(in the rows, 128 means zero)
Each path below is one point turned by a fixed rotation once a step. After each direction that follows a path, write how fast that rotation turns it, in degrees per step (0 if it stays still).
Each turn is a multiple of 5 degrees from 10 to 175, or 0.
Each row of a path follows its step; steps can be skipped.
Path 1:
step 0: [128 141 133 121 131 147 120 129 127 114 138 121 130 119 129 121 117 140
 132 134 123 139 126 119 127 131]
step 1: [126 122 123 133 134 130 128 120 132 121 124 128 132 123 137 143 126 127
 126 129 106 138 110 134 129 116]
step 2: [111 135 125 121 134 124 116 124 123 138 123 109 126 129 121 134 117 119
 132 132 130 128 127 132 120 118]
step 3: [127 136 124 132 124 132 113 119 146 116 118 127 136 132 122 120 118 132
 131 135 127 119 125 136 136 137]
step 4: [121 118 120 139 122 125 116 122 117 138 126 128 125 121 131 131 127 142
 131 129 127 128 110 120 142 133]
step 5: [118 129 128 110 126 126 124 119 135 133 145 128 127 137 135 122 118 120
 125 125 138 136 113 124 130 129]
step 6: [136 130 113 135 134 130 123 119 139 128 141 131 124 135 121 141 130 126
 112 142 131 117 124 131 127 128]
step 7: [115 129 123 121 124 132 134 123 119 121 128 128 119 129 119 138 120 152
 132 135 141 126 130 122 125 126]
step 8: [137 140 126 117 128 137 127 115 132 115 130 129 132 114 124 126 128 133
 122 121 126 142 114 121 122 135]
step 9: [118 131 112 128 132 130 121 129 131 133 122 131 125 126 141 140 133 131
 116 138 115 141 128 124 123 114]
step 10: [118 139 126 122 133 142 124 132 126 126 124 117 133 121 130 130 109 127
 129 132 138 121 124 142 124 116]
step 11: [133 135 125 132 133 129 120 110 130 114 115 113 124 129 133 127 128 136
 127 128 116 119 122 130 141 134]
[128 126 124 129 127 127 129 135 129 127 127 132 132 126 126 133 131 129
 132 131 129 126 124 126 134 121] | 130
[125 132 125 128 127 133 129 129 132 135 126 130 128 130 125 131 128 120
 126 134 130 127 134 130 129 128] | 100
[128 127 126 134 122 130 128 124 126 131 130 131 131 132 127 126 129 133
 124 127 121 127 130 130 126 122] | 135
[128 124 125 129 126 124 122 125 125 130 129 131 125 131 126 123 124 122
 133 128 128 124 126 129 134 130] | 40
[129 129 126 130 131 127 132 127 128 125 126 121 125 137 125 132 127 126
 130 126 129 122 126 131 124 125] | 85
Path 2:
step 0: [131 139 128 113 131 135 128 108 126 126 123 136 118 132 128 127 136 129
 144 134 121 123 125 116 130 140]
step 1: [143 132 124 116 138 141 130 121 127 128 119 127 133 143 137 138 136 147
 126 134 131 134 125 131 127 126]
step 2: [134 139 116 116 140 139 137 143 133 125 122 123 131 131 118 121 117 137
 132 123 124 127 119 124 117 124]
step 3: [125 134 130 137 120 135 132 125 129 117 128 121 120 139 123 123 128 138
 139 123 113 134 119 108 120 131]
step 4: [132 128 123 124 115 141 127 131 125 113 126 128 121 143 120 136 134 140
 131 138 141 129 139 118 131 132]
step 5: [137 147 122 115 137 132 121 128 136 115 125 140 125 121 123 121 135 133
 135 136 133 130 138 123 116 133]
step 6: [144 130 125 128 138 132 127 130 128 124 127 127 119 127 139 131 135 139
 138 133 118 136 113 125 118 145]
step 7: [128 130 120 118 133 137 140 142 129 133 127 122 115 136 124 136 136 145
 138 129 132 120 118 122 136 126]
step 8: [131 146 120 132 126 130 138 129 142 121 130 128 131 135 117 124 143 139
 135 121 128 136 129 120 124 114]
step 9: [142 126 118 131 119 128 133 134 118 111 127 127 124 138 112 130 135 128
 135 128 125 140 129 129 113 139]
step 10: [124 129 125 111 124 124 132 132 113 121 125 140 109 127 128 123 138 140
 137 135 125 122 133 119 120 133]
step 11: [139 134 117 125 129 130 129 131 135 122 128 142 125 129 150 131 142 139
 127 137 128 137 123 120 125 119]
[125 134 126 123 126 129 132 129 126 129 132 128 131 123 129 117 127 129
 129 127 131 128 128 127 132 130] | 135
[126 130 125 124 132 122 125 132 132 123 131 126 137 132 130 129 130 124
 128 127 130 127 128 127 125 129] | 110
[126 128 132 131 126 132 128 134 122 124 127 130 127 128 132 127 127 124
 128 129 129 130 135 123 123 125] | 60
[128 131 124 128 133 129 127 129 123 120 122 130 126 129 125 128 131 130
 128 128 127 132 124 125 134 127] | 0
[131 130 131 128 137 133 133 130 127 135 128 126 131 128 132 131 131 125
 132 126 128 127 126 129 130 127] | 65
[130 131 131 125 128 128 128 121 123 126 127 129 130 129 123 128 133 125
 130 128 131 129 135 134 127 133] | 80
Path 3:
step 0: [137 110 124 123 121 144 130 124 114 122 119 128 123 120 116 114 130 130
 129 128 124 129 123 139 130 135]
step 1: [135 122 124 105 136 132 125 124 129 116 127 126 117 119 116 131 138 120
 138 130 119 126 116 123 131 126]
step 2: [129 132 130 111 128 124 142 129 139 115 113 131 130 131 136 125 139 133
 126 124 115 133 113 132 129 133]
step 3: [116 146 118 115 132 139 125 133 130 135 120 141 133 125 132 139 129 141
 132 125 118 131 119 132 130 131]
step 4: [117 132 124 130 136 137 131 127 133 131 128 138 138 124 127 126 139 140
 120 148 121 138 131 142 124 116]
step 5: [122 120 118 129 116 126 132 141 117 144 130 135 124 114 117 125 134 125
 126 142 123 139 124 136 125 131]
step 6: [140 132 125 127 128 129 128 130 115 128 123 122 124 113 122 112 134 120
 142 135 128 132 120 143 123 115]
step 7: [127 114 137 117 120 137 135 128 126 128 120 126 124 123 127 117 132 129
 148 126 120 128 113 119 134 118]
step 8: [114 134 128 107 130 132 138 129 122 115 117 130 129 132 119 122 129 126
 125 121 124 114 114 130 135 121]
step 9: [115 134 125 116 132 130 126 124 141 130 126 141 135 140 124 132 144 126
 127 122 129 138 109 128 123 121]
step 10: [120 128 112 129 120 142 136 127 130 131 123 142 141 122 129 129 136 135
 119 121 133 135 125 148 125 131]
step 11: [126 123 119 128 132 147 119 125 121 128 129 137 126 116 113 133 136 130
 136 141 130 138 129 136 115 132]
[129 131 134 127 131 127 125 122 130 124 129 127 128 130 128 130 130 126
 132 132 129 134 129 129 122 122] | 145
[129 127 134 120 126 125 123 122 131 127 129 132 128 126 128 123 127 127
 127 125 128 124 125 129 133 129] | 55
[126 127 125 131 123 128 123 126 126 130 133 132 125 129 131 125 133 127
 129 134 131 125 131 135 127 131] | 60
[128 128 129 134 127 126 125 126 128 129 129 131 134 118 124 127 127 131
 123 129 130 130 127 126 124 128] | 60
[132 126 123 131 135 129 126 127 134 131 132 127 129 127 130 126 134 128
 129 128 128 124 125 126 132 123] | 135
